(in the rows, 128 means zero)
The rows below fall into families. The same turns and mirrors carry the whole set onto itself and the rows of a family onto each other. For each named row, which other rows are in its family? Write them in the order they are listed.
These 16 rows form 4 families of 4 rows each.
Q: [138 112 116 140 133 154 122 135 150 112 131]
R: [132 130  99 101 130 128 116 161 104 149 117]
T: [134 118 150 157 132 148 145 111 142 124 111]
E: [129 128 110 106 127 111  92 132 145 129 115]
K: [108 106 116 124 122 122 148 149  87 143  92]
J: [113 120 150 141 117 134 165 122  95 137 113]
C: [123 126 124 117 131  98 107 123 129 147  80]
A: [119 125 134 129 113 145 149 132 112 116 154]
U: [127 136 130 121 130 117 142 138  89 165  87]
X: [134 152 157 130 124 134 150 114 104 153 127]
M: [132 140 141 119 122 120 105 109 149 125 133]
G: [127 140 154 128 125 106 120  99 135 142  98]
N: [129 104 130 152 138 134 140 126 126 137  72]
P: [139 148 126 113 123 143 126 139 118 133 157]
S: [115 108  99 116 118 136 133 160 106 122 134]
Y: [132  98 100 132 138 138 119 151 137 124  92]

The rest of the family of N: Q, T, Y
The rest of the family of J: K, A, S
The rest of the family of X: R, U, P

The rows below fall into families. The same turns and mirrors carry the whole set onto itself and the rows of a family onto each other. For each named row, which other rows are in its family? Write them in the order they are listed.
These 27 rows form 9 families of 3 rows each.
domiz: [130 139  97 118 126 101 121 139 151 158 125 106 152 167 135  96  90 139]
lakun: [130  98  90 107 156 154 142 141 146 155 118 133 129 180  98 118 155 145]
vabo: [156 140 122 112 169 139 104 168 137 160 129 129 118 140 106 137  78 102]
Tad: [129 139  90 122 116 113 128 146 152 153 144 113 158 179 132 102  90 146]
duba: [132 111  88 101 170 163 154 163 135 145 122 124 121 185  97 145 144 138]
Kunud: [128 106 106 108 175 145 147 164 127 152 115 139 129 181  98 135 156 139]
fer: [122 127 104 132 119 104 128 139 151 146 138 120 157 157 136 122  86 146]
Buga: [130 105  93 106 152 161 153 136 162 154 120 141 126 190  94 137 141 141]
dof: [132 142  93 129 107 109 110 154 128 143 144 120 158 167 131 112 103 141]
Ret: [127 124  88 124 120 102 139 149 134 150 133 126 164 159 129  96  93 135]
zotob: [127 133  98 124 129  95 127 140 123 161 128 124 162 155 137 106 114 142]
Fekek: [156 156 126 105 158 158 110 172 139 154 156 122 107 154  99 140  97 124]
zarad: [154 148 128 109 153 134 110 161 144 172 146 115 113 144 107 142  80 109]
todi: [131 113  91 120 159 161 148 143 143 151 121 121 142 185 104 144 159 140]
dob: [138 103  82 106 169 136 149 159 136 173 108 144 134 175  88 126 144 148]
soki: [149 146 136  95 157 130 100 173 125 166 132 118 120 142  99 144  93 117]
zub: [159 142 129 113 155 150  97 162 151 167 139 128 124 151  95 152 108  98]
Nulis: [155 145 125 110 154 143 102 184 134 174 114 136 115 140  92 130 100 114]
Zatot: [133  98  91 117 166 155 149 154 135 165 116 136 131 186  85 139 143 139]
rolev: [131 119  90 140 126 110 121 142 123 153 120 110 168 161 124  99  97 141]
feno: [137 108  79 107 176 157 146 153 120 150 116 141 122 180  94 134 141 144]
kiba: [133 131  86 115 122 103 124 169 127 159 117 117 164 151 120  94  97 144]
Tivi: [133 103  81  99 161 135 150 149 148 138 126 143 135 188 100 150 141 145]
dig: [152 162 121 106 148 149 105 174 128 169 131 124 110 142 100 139  89 108]
pib: [149 149 121 105 143 167 101 172 152 163 143 120 122 151 108 141  95 108]
navu: [121 124  95 143 114 115 134 140 135 153 130 116 155 163 137 106 111 141]
Kolo: [144 141 119  95 159 159  98 182 146 168 136 119 104 150 110 140  97 120]

The rest of the family of vabo: rolev, feno
The rest of the family of todi: fer, Fekek
The rest of the family of navu: duba, zarad
The rest of the family of Tivi: dof, zub
The rest of the family of dig: Ret, Zatot

The rows below fall into families. The same turns and mirrors carry the whole set onto itself and the rows of a family onto each other. For each named row, which other rows are in its family? Write them in the order they are listed.
These 30 rows form 5 families of 6 rows each.
Seg: [152 123 114 122 106 137 182 138 131 133 105 121 136 106 124 104 156 119
 126 134 135 120 130 161 115 119 117]
zit: [145 110 110 116 103 121 174 119 117 101 108 120 138  99 119 126 144 115
 131 122 156 109 128 152 105 116 124]
sut: [122 125 128 150 133 137 144 134 109 114 121 117 127 102  95 120 113 130
  94 119 182 160 100 105 130 156 145]
Pogat: [125 147 138 152 140 134 131 126 133 130 131 123 147 106 105 138 131 116
  90 142 185 147 104  93 114 152 137]
dovi: [107 126 131 169 158 135 133 138 145 129 128 118 129 100 103 131 123 138
 112 128 180 152  97  99 117 142 148]
Suzo: [103 127 137 164 143 143 126 113 128 101 137 127 134 106 106 131 128 121
 103 120 185 141 110 109 128 160 151]
Vizi: [139 120 122 144 113 130  96 100 144 128 158  99 137 108 110 138 114 138
 141 109  99 110 117 139 147 147 125]
ruraf: [139 116 118 130  95 137 104 102 144 117 143 101 140 122 133 133 107 144
 132 102  97 100 111 130 136 155 134]
Bamum: [146 120 114 108 118 137 176 137 122 121 100 120 140  94 135 117 159 113
 127 109 155 119 121 147 112 116 121]
tiru: [140 142  98 159 110 124 105 108 144 116 154 117 123 109 133 127 105 136
 128 102  95 131 111 131 145 154 133]
Nileg: [126 138 128 146 126 120 104 126 143 140 146 110 124 125 109 135  96 136
 125 119  89 119 124 136 140 133 130]
pedi: [136 133 117 122 134 118 111 129 146 131 146  87 128 120 123 119 116 125
 153 103  87 113 114 127 135 138 124]
Donu: [141 119 122 147 112 143  92 118 128 123 143 115 110 126 138 119 129 135
 124 112  88 114  97 118 148 146 123]
Boso: [151 106 117 127 116 144 177 122 122 126 103 118 151 114 139 127 142 116
 120 139 161  92 115 140 108 138 103]
Lare: [124 135 127 151 150 147 133 131 121 119 128 110 137 123 124 115 128 131
 107 150 179 151 109  73 138 137 130]
Ves: [152 110 133 122 100 146 159 143 116 109 106 116 154 112 135 103 158 104
 139 136 135 128 128 144 114 120 115]
noro: [124 151 142 166 144 150 128 127 127 124 128 108 135 108 105 117 128 133
 105 144 190 138 116  94 118 154 140]
Kulor: [131 136 126 134 122 136 103 132 143 122 131 115 123 118 135 134 107 131
 153 120  78 129 121 101 143 129 134]
leb: [112 126 135 154 137 149 119 127 128 112 133 119 139 119 122 111 125 138
  99 101 182 150 103 105 131 151 165]
Ruf: [134 124 106 121  91 124 159 133 130 126  94 104 136  93 121 115 156 116
 126 136 139 124 122 161 109 127 101]
gefab: [166 125 111 140 101 145 179 121 122 125 116 128 142 102 133 117 146 121
 129 147 141  95 125 157 113 135 112]
pidag: [154 109 108 130 104 156 162 134 110 132 113 109 148  92 148 113 157 128
 122 158 140 101 112 137 125 126 110]
tisel: [159 129 114 138  94 133 158 124 112 116 104 120 158  94 118 121 135 126
 139 144 149  94 112 161 112 123 105]
tego: [131 121 101 145 115 112 107 114 153 123 148  93 132 115 112 127 112 134
 144 103  89 126 117 123 126 128 141]
deri: [135 144 128 130 118 125 107 121 151 146 150 105 116 118 109 127 114 130
 140 116  84 115 114 110 139 144 135]
Gova: [106 133 139 167 164 144 123 135 133 131 133 104 136 108 122 127 117 125
 111 132 178 136 113  89 121 162 142]
nuto: [149 134 115 143  98 129 110 105 141 125 150 111 115 120 115 124 105 135
 134 104  92 118 103 116 140 156 144]
dadu: [158 108 115 124 115 126 172 116 132 135 110 116 144  92 122 133 154 127
 129 136 162 110 117 152 113 127  92]
Bupig: [117 138 133 160 128 148 133 132 126 114 120 110 123 105 104 104 130 140
 105 126 189 156 115 101 123 155 156]
rovir: [135 120 150 144 133 153 115 138 110 106 128 114 125 104 123 120 134 132
  90 123 178 156 123  91 124 151 144]

The rest of the family of dadu: zit, dovi, Suzo, Vizi, tego
The rest of the family of Bamum: ruraf, pedi, Boso, leb, Gova
The rest of the family of Kulor: Donu, Lare, Ves, pidag, rovir
The rest of the family of Seg: noro, gefab, deri, nuto, Bupig

The rows below fall into families. The same turns and mirrors carry the whole set onto itself and the rows of a family onto each other. For each named row, which other rows are in its family? Write them in the order they are listed.
These 16 rows form 4 families of 4 rows each.
gufud: [146 123 103 133 111 133 107 155]
sar: [108 132 149 107 142 125 141 108]
Vasuz: [130 139  98 113 149 140 143 144]
fusel: [111 114 150 149  99 127 122 118]
Gipe: [140 137 102 106 152 137 128 139]
lavi: [113 116 141 145  95 117 113 118]
zuba: [ 99 124 143 115 142 116 143 111]
Sura: [ 99 128 147 129 142 136 143 106]
sot: [141 138 100 104 147 128 128 137]
nusu: [147 124 103 126 109 125 110 152]
Mabu: [105 114 150 153 105 133 124 123]
zuran: [136 140 111 111 156 144 137 141]
ges: [136 125  97 141 107 135 120 158]
volo: [104 109 143 143 100 112 121 125]
mepip: [104 128 149 122 141 130 143 102]
tes: [140 125 105 150 109 137 108 151]

The rest of the family of sot: Sura, nusu, Mabu
The rest of the family of ges: Vasuz, zuba, volo
The rest of the family of mepip: gufud, fusel, Gipe

